In the rows, zero is written as 128.
Each row of Z is roughly a mix of the hidden directions of one of several groups.
Z, 111 rows:
[[143 122 125 183 134 137 161 129 129 104]
 [116 140 172 150 166 136 102 132 142 124]
 [165 122 115 169 127 155 108 121 137 105]
 [109 143  88  98 152 124 124 141 105 102]
 [ 89 111 132 116 105  98  98 141 102 123]
 [145 118  86 133  93 125 152 110 122 101]
 [122 152 153 162 163 148  99 138 135 118]
 [100 171 108 116 168 137 128 134 116 129]
 [124 129 150 142 146 150  81 128 109  96]
 [122 118 152 139  80 108 147 115 150 150]
 [123 119 156 116 173 115 112 102 148 151]
 [113 148 157 145 160 149  90 142 127 143]
 [ 98 108 112 142  90 121 118 129 110  90]
 [145  96  92 134 111 106 142 109 111  99]
 [139 112 166 145 154  99 158 153 129 128]
 [125 131 125  84 128 109 168 163 123 123]
 [134 131 177 167 131 118 138 129 158 136]
 [117 120 151 184 105 125 113 115 142 117]
 [140  99 123 129 127 137  77 151 126  98]
 [132 143 141 131 172 140  88 104 132 150]
 [123 150 146 144 179 127 122 122 156 153]
 [107 136 157  84 122 116 138 132 144 164]
 [138 129 119 187 120 116 134 123 132  95]
 [159 122 127 147 154 174 101 113 128 125]
 [111 135 124  97  76 115 153 125 145 134]
 [133 127 169 111 171 146 115 135 140 151]
 [104 117 176 137 152 134 102 119 135 153]
 [155 131 115 178 110 147 134 122 146 105]
 [125 128 142 185 125 114 116 100 150 128]
 [ 92 149 149 102 118  88 121 110 139 136]
 [145 138 140 180 125 162 127 130 153 124]
 [142 118 130 139 187 124 113 137 102 113]
 [171 119 137 110 116 167 142 117 153 139]
 [108 149 123  82 125 126 162 148 122 152]
 [126 119  91 153  92 131 129  96 101 130]
 [120 154 166 139 152 156  93 136 135 140]
 [148 138  93 135  80 149 120 117 112 140]
 [111 138 142 143 143 134  67 141 116 127]
 [119  97 147  95  93 114 148 122 144 149]
 [108 142 105 156 142 133  95 127 110  88]
 [133 133 158 116 171 104 161 145 125 141]
 [161  96 126 168 131 138 114 108 133 103]
 [109 135  99 142 126 142  72 123 118 114]
 [102 164 121 125 165 135  94 133 117 111]
 [121 128 111  73 124 114 130 101 102 139]
 [145 101 119 172 117 130 138  93 130 103]
 [131 137  73 101 102 122 141 121 111 133]
 [101 138  94 119  85 109 121 119 107 114]
 [101 131 121 141  70 125 129 141 118 105]
 [108 144 134  87 121  97 164 120 124 146]
 [108 135 109  93  94 112 166 134 119 121]
 [169 107  99 146 120 118 137 110 109  99]
 [144 110  90 101 106 103 154 117 117 109]
 [140 119 122 149  76 147 156 111 143 124]
 [138 133 117  89 158 165 116 149 108 135]
 [114 124 138 140 177 112 118 149 104  99]
 [107 122 144 164 114 109  96 101 128 100]
 [116 167 120 127 125 150 171 103 137 147]
 [169 102 144 131  99 126 151 134 150 151]
 [156 145 122 160 133 167  97 132 110 115]
 [179 103 149 145 147 135 138 137 136 150]
 [135 143 161 162 161 127 109 155 149 131]
 [121 153 133 157 176 156 112 118 129 122]
 [145 117 111 163  95 108 153 120 141  99]
 [117 146 168 118 143 147 115 129 155 166]
 [158 141 113 153 123 182 129 126 141 125]
 [144 108  95 110 129 140  89 115  98 110]
 [ 94 132 175 116 133 121 131 134 144 164]
 [ 93 152 156 113 140 104 155 137 137 155]
 [101 139 136 172 133 116 118  84 118 134]
 [176 107 110 112 125 149 104 130 128 155]
 [140 108 105 147  90 128 155 162 124 111]
 [136 132 107 101  81 139 164 136 141 136]
 [132 126 126 101  79 118 163 136 147 143]
 [149 116 109 146  85 115 144 155 139 101]
 [165 125 102  94 120 154 159 117 138 134]
 [141 110 161 154 102 104 125 132 159 153]
 [121 130 112 159 114  97  91 134 115  95]
 [110 141  94 138 123  91 123 116  98  98]
 [104 128 119  70 115 105 146 133 122 135]
 [127 115  94 121  95 105 147 128 106  92]
 [116 146 132 156 164 135  96 133 118  91]
 [145 122 136 176 135 148 105  93 133 140]
 [129 148 104 140 174 120 117 124  94 106]
 [108 178 101 142 159 135 118 140 133 131]
 [136 106 136 106  99 107 179 126 118 120]
 [150 106 132 123  93 111 151 169 146 136]
 [156 109 172 124 127 134 120  97 155 144]
 [121 104 124  97 109  96 123 167 119 107]
 [153 123 158 128 116 119 125 131 167 171]
 [121 141 155 120 164 155  91 126 130 154]
 [115 163 124 125 119 131 184 132 142 143]
 [112 127 103 114 123  76 160 117 134 116]
 [113 159 136 173 131 120 150 125 145 160]
 [117 135 147 148 169 127  85 102 124 131]
 [146 113  98  81 100 119 150 136 124 124]
 [108 137 113 140 143 115 176 146  96 114]
 [118  92 165 153 117 102  99 128 140 124]
 [125 164  91 128 138  99 129 123 112  93]
 [110 131 123 105 173 162 112 155 119 130]
 [169  89 149 146 113 149 128 127 141 110]
 [118 109 144 134 155  95 103 163 115 105]
 [119 139 153 164 136 163  87 130 132 132]
 [130 139  84 122 119 136 115 134  92  91]
 [134 125 129 112 107 109 167 122 153 171]
 [151 115 147 141 118 179 102 129 124 150]
 [163 117 153 112 168 126 114 147 138 152]
 [150  94 137 149 112  94 151  99 141 125]
 [107 152 113  71 133 118 145 128 117 135]
 [142 129  89 144 128 122 157 148 102  93]
 [122 136 167 159 158 151 105 144 139 142]]

Here is one row from each group, named. Which group is each of the other rows in?
[126 102 132 180  99 111 118 109 120 122]	<27>
[122 129 105 172 100 103 125 105 127 103]	<51>
[141 125 119 182 118 139 159 115 135 106]	<126>

[143 129  81 113 121 123 165 126 104 106]	<126>
[131 106  96  94 115 124 117 152 100 100]	<27>
[156 159 130 150 152 125 139 115 153 164]	<51>
[113 114 110 131  87 115 158 107 102 106]	<27>
[143 129  95 121 148 140  87 132  95 106]	<126>
[118 160  88 123 138 103 148 143 118  98]	<51>
[145 133  88  87 124 132 158 140 117 144]	<51>
[111 137 164 124 139 150 115  97 149 164]	<126>
[113 129 116 121  72  97 148 127 141 124]	<126>
[132 104 153 182 126 121 103 117 133 117]	<27>
[ 81 139 114  97 111 130 129 134 138 162]	<51>
